(in the rows, 128 means zero)
The rows of T fall into a few groups and each row is roughly a mix of its group's hidden directions, except one row that fits no group.
T, 99 rows:
[[134 136 153  94 135  79  84 108 104 174]
 [ 85 135 142  82 157 113 119  86 126 174]
 [161 146 149 104 174 168 152 113 177 122]
 [114  99 130 192 119 185 143 140 149 126]
 [153 187 104 107 163  92 125  98 153 140]
 [132 166 112 111 121 104 150 140 190  82]
 [114 125 102 157 118 195 153 118 170 106]
 [137 146 144 118  99 189 181 147 150 115]
 [132  71 105 182 141 173 123 132 137 114]
 [140 135 149  82 147  75  90 108 108 161]
 [108 140 139 132  86 124  93 139 112 200]
 [139 141 124 164 104 157 151 121 203 127]
 [118 148 138  80 122  73  88 115 100 156]
 [122 140 153 100 123  72  95 140  89 171]
 [122 140 151  73 143  80  86 112 109 154]
 [ 72 151 120 110 142 170 116  82 159 126]
 [191  99 131 169  92 120 129 152 119 155]
 [148  94 111 189 107 142  95 124  85 138]
 [127 133 120 138 125 197 178 155 156 109]
 [117 116 150 205  92 135 134 143  99 116]
 [ 92  84 155 131 155 183 147 144 106 150]
 [152 128 151  95 166 189 144 122 169 128]
 [114 148 112  79 108 120 115 167 128 190]
 [152 101 135 162 110 159 108  97 113 190]
 [ 94 124 165  75 162 150 151 118 130 170]
 [ 75 147  98 127 117 182 155 152 154 113]
 [ 64 156 160 133 157 144 162 139 149 102]
 [140 133 113 169 103 155 149 133 200 110]
 [180 138 114 147  91 143 144 132 191 125]
 [142  64 128 174 160 140 139 152 145 154]
 [ 91 133 113 104 152  72  85 135  95 148]
 [151 178  88 152 134 115 143 159 169  97]
 [140 110 127 189  95 138 159 175 110 108]
 [164 116 120 144 101  81  84  80 115 145]
 [160 153  94 119 100  96 119 101 190 128]
 [130 109 113 171 132 152 179 145 182 108]
 [ 82 118 152 178 143 148 112 119  74 139]
 [147 204  96 115 115 102 153 115 145 133]
 [126 158 128 206 101 137 127 118 159 107]
 [166 121 137 122 100  90 106 158 104 187]
 [172  99 128 136 112 171 159 179 141 105]
 [ 82  96  90  87 159 100 116 138 114  99]
 [130 145 152 123  81  62 150 127 120  92]
 [129 115 140 196  84 131 140 166 100 129]
 [108  85  94 128 112 196 115 152 119 140]
 [169 173 165 131 105 136 138  99 155 172]
 [157  93 109 103 122 158 162 172 169 104]
 [152 162  80 179 149 120 113 160 158 129]
 [130 157  83 132 167 189 107 133 150 142]
 [148 111 160 179 110 127  92  76 120 152]
 [122 130 169 140 119  75  92 122  79 156]
 [135 109 106 124 177 195 140 144 159 139]
 [ 94 149 154  89 157  89  92  91 107 138]
 [138  86 127 103 183 174 113 140 121 164]
 [165  84 125 128 123 136 105 144  58 146]
 [147  77 123  83 144 137 127 162  76 132]
 [119 115 111 159 133 177 176 132 180 111]
 [147 122 162 140 111  83  88 117  92 175]
 [121  60 118 172 121 122  86 123 102 128]
 [144 131 154 100 136  83  82  96 110 172]
 [108  98 113 180 140 175 105 110 131 171]
 [ 95 126 121 183 109 183 150 125 143  98]
 [129 126 167 150 109  83  90 120  84 165]
 [142  72 119 171 145 184 128 127 147 114]
 [ 64 151 161 131 133 110  93  95  99 136]
 [ 84 168 139 181 124 128 122  87 162 135]
 [146  95 116 143 195 118  86  99 145 133]
 [133 195 110  89 130 151 167 137 155 133]
 [ 98 120 170  94  85 115 125  86  88 127]
 [ 96  82 113 129 154 105  71 134  95 145]
 [103 138 122 109 136 172  78  92  96 165]
 [123 183 131  90 104  95  91 110  91 121]
 [130 124 169  84 101  71 128 123  90 115]
 [121  57 171 149 110 102 153 124 118 137]
 [106 141 127  56 154 111 155 140 163 109]
 [134 152 151  86 107  70 104 124  84 121]
 [ 81  75 116 130 157 151 133 162  97 101]
 [ 89 169 120  89 148  73 119 106 140 110]
 [137 131  84  82 130  71 113 138 130  88]
 [106 157  94 192 110 144  94 105 135 148]
 [165 153 156 152  74 129 175 114 144 107]
 [160 112 126 118 180 110  80  84 145 145]
 [ 86 167 126 128  85 148 103  75 109 131]
 [ 84  99  90 119 152 106 118 153 108  75]
 [188 136 114  87  97 120 153 120 167 105]
 [ 80 174 124  90 112 103 145 167 102 135]
 [155 134 104 110 171 159 161 166 171 107]
 [154 110 118 121 159  93  69  84 128 151]
 [123  70 110 146 136 141 106 151  65 121]
 [130 170 132  64 159  97 105 111 131 154]
 [120 119 125 192  84 155 151 169 117 122]
 [152 192 130  86 156 104 137 105 155 138]
 [119 137 147  86 123 114  78 104  73 153]
 [158 153 100 144 142 114 162 170 174  93]
 [126 103 161  51 141 152 153 123 116 117]
 [159 122 141 108 167  90  81  82 136 147]
 [ 90 134 114 133 165 172 167 176 142 108]
 [106 172 135 113  97  60 132 135  97 132]
 [143 156 122 137  44 108 144 119 110 132]]
In each list below, one row fits none of the groups, and each other row fits one group, some only roughly. Which row is it?
- q_68: [128 129 169  86 150 128 123 113  76 177]
- q_551: [108  80 104 107 146 156 153 171 157  93]
- q_518: [ 97 153  98  73 121 115  93 135 100 167]
- q_375: [133 118 110 179  81 174 151 158 144 139]
- q_371: [155 116 167 148 123  89  87  88 100 157]
- q_429: [104  80 149 160 110 150 106  87 106 167]
- q_496: [ 89 140 134 150 147 136 184 179 130  96]
- q_316: [ 91  69 108  93 155 159 147 145 150 131]
- q_293: [141 184 111 134 102  93 152 141 157  81]
- q_506: [168 103 108 184 107 153 113 119 160  95]
- q_7: [130  99 155 172  75 153 163 144 121 101]
- q_2: [ 88 180 169 132 143 110 121  86 116 156]
	q_506
- q_382: [140  89 114 174 111 181 138 141 171 135]
- q_45: [176 108 101 125 144 153 166 128 165  82]
- q_903: [109 140 175  97 149  86 104 113  91 163]
- q_231: [124 170  99 112 141 188 151 127 168 105]
- q_101: [125 131 100 136 151 190 165 136 177 112]
- q_113: [107 130 121 152 118 138  68  94  92 171]
- q_724: [187 101 130  97 113 171 153 146 150 152]
- q_635: [185 106 146 133 121  90  94 111 113 174]
- q_566: [111  93 126 178 117 165 164 164 127  93]
- q_11: [ 86 113 137 106 135  76  85 139  86 143]
- q_609: [187 102 100 120 143 148 162 127 166  95]
- q_939: [114 115 164 196 107 133 101  92 106 135]
- q_523: [147 105 130 202  95 166 142 125 136 117]
	q_903
- q_735: [151 144 138  74 133 137 170 153 181 115]
- q_430: [146 130 143  93 131  91  83 108 115 188]
- q_490: [114  82 144  97 153 190 158 117 140 138]
- q_203: [110 121 124 193  88 181 138 130 140 130]
- q_284: [115 153 163 154 103  54 112 123 115 131]
- q_315: [111 199 152 113 132  91 139 103 158 117]
- q_482: [129 132 118 155 130 114  62 119  94 180]
- q_592: [ 96 151 137  70 170 100 105  92 125 128]
- q_345: [104  89  98 167 163 173 133 160 135 108]
- q_688: [147 116 100 138 128 146 181 179 139  83]
- q_175: [140 114 145 164 148 172 177 140 162  91]
- q_146: [113 176 170 107 147  95 117  94  93 154]
- q_691: [144  81  88  98 132 130 139 177 132  86]
- q_966: [129 141 104  56 172 121 145 132 150 105]
- q_738: [120 168 132  76 136 102 139  99 183 137]
	q_284
- q_721: [190 161 116 158  85 111 126 129 158 111]
- q_731: [125 122  94 154 105 176 168 173 150 107]
- q_504: [137 156 191  78 105  94 131 115 119 137]
- q_173: [118  86 124 187 123 160 101 107 151  94]
- q_340: [122 144 130  69 148  73 121 158  97 139]
- q_220: [150 162 119 127 103  86 165 156 152  78]
- q_439: [119 150 159  65 103  99 117 107  88 115]
- q_241: [ 94 111 152 124 140  65  88 130  89 134]
- q_313: [102 136 163 136 137 116  82  61 117 146]
- q_893: [ 72 154 150  95 167 100 119 102 101 135]
- q_898: [153 189 124 157  99 102 118  98 167 128]
- q_615: [134 137 122  75 153  79 144 175 104 114]
- q_307: [106 115 107 113 152 203 144 162 144 129]
- q_668: [140 135 148  81 168  68 111 113 103 120]
- q_28: [143 132 182 122  65  93 140 112 108 127]
	q_173
- q_118: [ 76 132 153 188 116 136 133 123  99  93]
- q_572: [193 146 146 145  97 125 110 108 102 170]
- q_726: [115 109 157 147  80  71 114 126  85 124]
- q_93: [150 187 116  89 132 117 152 150 156  87]
- q_298: [ 71  98 128  82 172 123 128 137  96 124]
- q_480: [ 87 101 123  64 172 120 135 145 108 126]
- q_388: [144 162 120 136 107  85 166 152 158  78]
- q_85: [171 127 122 103 131 110  77  74 129 159]
- q_580: [146 131 115  71 175 176 142 152 138 120]
- q_742: [137 149 121  83 182  87  93 109 136 149]
- q_178: [126 115  97 193 145 171 116 129 154 159]
- q_573: [112 127  89 109 161 163 168 162 165 100]
- q_747: [140 117  95 151 116 168 177 169 151  95]
- q_127: [144 120 128 104 192 179 130 126 169 128]
- q_326: [180 169 160 158  95 118 117 117  99 153]
	q_573
- q_565: [158  75 146 104 164 129 168 167 141 122]
- q_630: [106 168 146  78 151  84 119  93 116 151]
- q_790: [126 115 152 187 102 136 174 149 134  86]
- q_424: [131 135 113 181 104 143 141 144 174  75]
- q_557: [140  87  94 194 101 160 135 128 130 114]
- q_799: [134 139 151  79 163  72 100 105 106 136]
- q_281: [175 163 130 167  91 136 141 128 179 119]
- q_965: [129 186 106  66 114 114 120 120 124 160]
- q_526: [116 158 125  90 169  72  95 110 120 150]
- q_31: [137 160 124 126  82 178 180 145 147 114]
- q_732: [136 158 160  67 149  85 116  99 144 124]
	q_732
- q_921: [160 131  96  81 123  98 140 161 149  79]
- q_815: [ 88 166 150 103 172 130 165 167 136 114]
- q_36: [ 95  81 116 143 156 188 126 161 127 121]
- q_346: [124 130 138 168 117 166 164 174 152  82]
- q_287: [158 140 131  79 182 127  97  96 148 150]
- q_191: [123  82 127  74 158 151 152 172 115 116]
- q_988: [161 111 145 137 113 127  85  82 130 186]
- q_889: [142 122 161  65 119 117 175 134 130  89]
- q_339: [122 152  80  82 168 131  92 114 144 160]
- q_274: [125  93 161 191  84 140 108 113 111 131]
- q_275: [159 178 105  93 132 100 141 164 144  88]
	q_274
- q_149: [ 97 150 139 108 116 136  80  86 137 183]
- q_618: [140 185 119 122  98  86 146 136 147  80]
- q_493: [114 188  97 169  91 117 131 117 154 104]
- q_415: [114  91 107  93 143 105  93 115  70 149]
- q_512: [100 190 167 103 138 103 131  94 127 152]
- q_669: [121 145 113  93  99  87  83 106  96 166]
- q_610: [130  64 138 126 141 179 136 153  92 147]
- q_555: [118 182 153  69 123  89 122 121 119 149]
- q_421: [ 84 162  88 153 133  94  82 114 110 143]
- q_775: [139  96 169 175  74 123 150 127 115 103]
- q_132: [ 99  68 141 150 176 112  95 143 111 123]
- q_412: [136 184 108  66 144 154 127 133 138 100]
- q_355: [121 100 142 176  68 158 156 142 119 108]
- q_794: [ 98 120 126 153 119 154  78  89  97 172]
	q_421
- q_582: [121 174 170 130 136 108 113  87 105 177]
- q_192: [106 138 114 203  89 105 113 106 130 133]
- q_364: [108  84 139 181 123 118  96 109 103 172]
- q_64: [132 190 147 120 121 101 116  75 146 158]
- q_587: [193 150 135 162  87 129 117 106 142 158]
- q_477: [150 133  78  75 134 144 153 170 157 133]
- q_784: [120 134 148 110 137 120  77  65 134 170]
- q_672: [111 151 117  92  90  80  96 125  90 157]
- q_685: [112  70 133 160 179 106  92 127 116 122]
- q_773: [167 117 132 184  97 174 147 148 154 124]
- q_568: [122  96  81 173 167 170 128 139 148 117]
- q_629: [135  77 119  80 134  92 111 146  80 121]
- q_935: [170 139  99 138 101 119 143 159 171  76]
- q_8: [137  79 118 151 110 114  70  93 102 149]
- q_595: [119 185 179 153 122 150 146 104 158 149]
	q_629
- q_809: [ 92  82  96 152 140 162 142 155 161  97]
- q_122: [119 120 115 186  88 185 143 138 146 132]
- q_48: [144  97 113 169  81 180 155 140 132 108]
- q_117: [134 134 164 102  98  67 123  81 113 141]
- q_781: [146 124 128 157 113 170 165 164 177  96]
- q_543: [140 154 105 187 101  96 148 146 160  96]
- q_804: [ 67  89 117 126 167 125 114 130  83 118]
- q_160: [133 130 165  80 148 118 117 109  83 179]
- q_143: [129 102 114 153 184 183 142 139 162 112]
- q_228: [115 134 168 131 125  90  79  91  98 166]
- q_663: [115  72 143 195 128 126 135 141 116  97]
- q_599: [121 153 113 104 182  79  87 110 124 148]
- q_922: [ 67 166 119  72 141 123 115 142 122 145]
- q_778: [173 110 150 157 105 103  88 107 110 174]
	q_117
- q_569: [109 112 111  83 153  89 105 138  73 105]
- q_958: [ 89 140  97  97 137 186 141 173 125 139]
- q_337: [167 135 160 118 125  71  99  78 128 138]
- q_995: [150 111 109 168 106 159 150 167 163  86]
- q_827: [147  76 150 115 143 130 186 158 153 105]
- q_349: [145 163 172 111  70  88 137 111 112 130]
- q_410: [143 152 165 103  85  73 112 100 107 138]
- q_108: [152 103 134 205  98 154 145 133 127 110]
- q_854: [135 139 147  76 163  80  97  93 116 138]
- q_660: [115 131 145 138 108  84 131 187  78 146]
- q_204: [162 107  98 174 135 161 146 171 153 101]
- q_324: [171 119 111 175 143 169 142 100 171 114]
	q_204
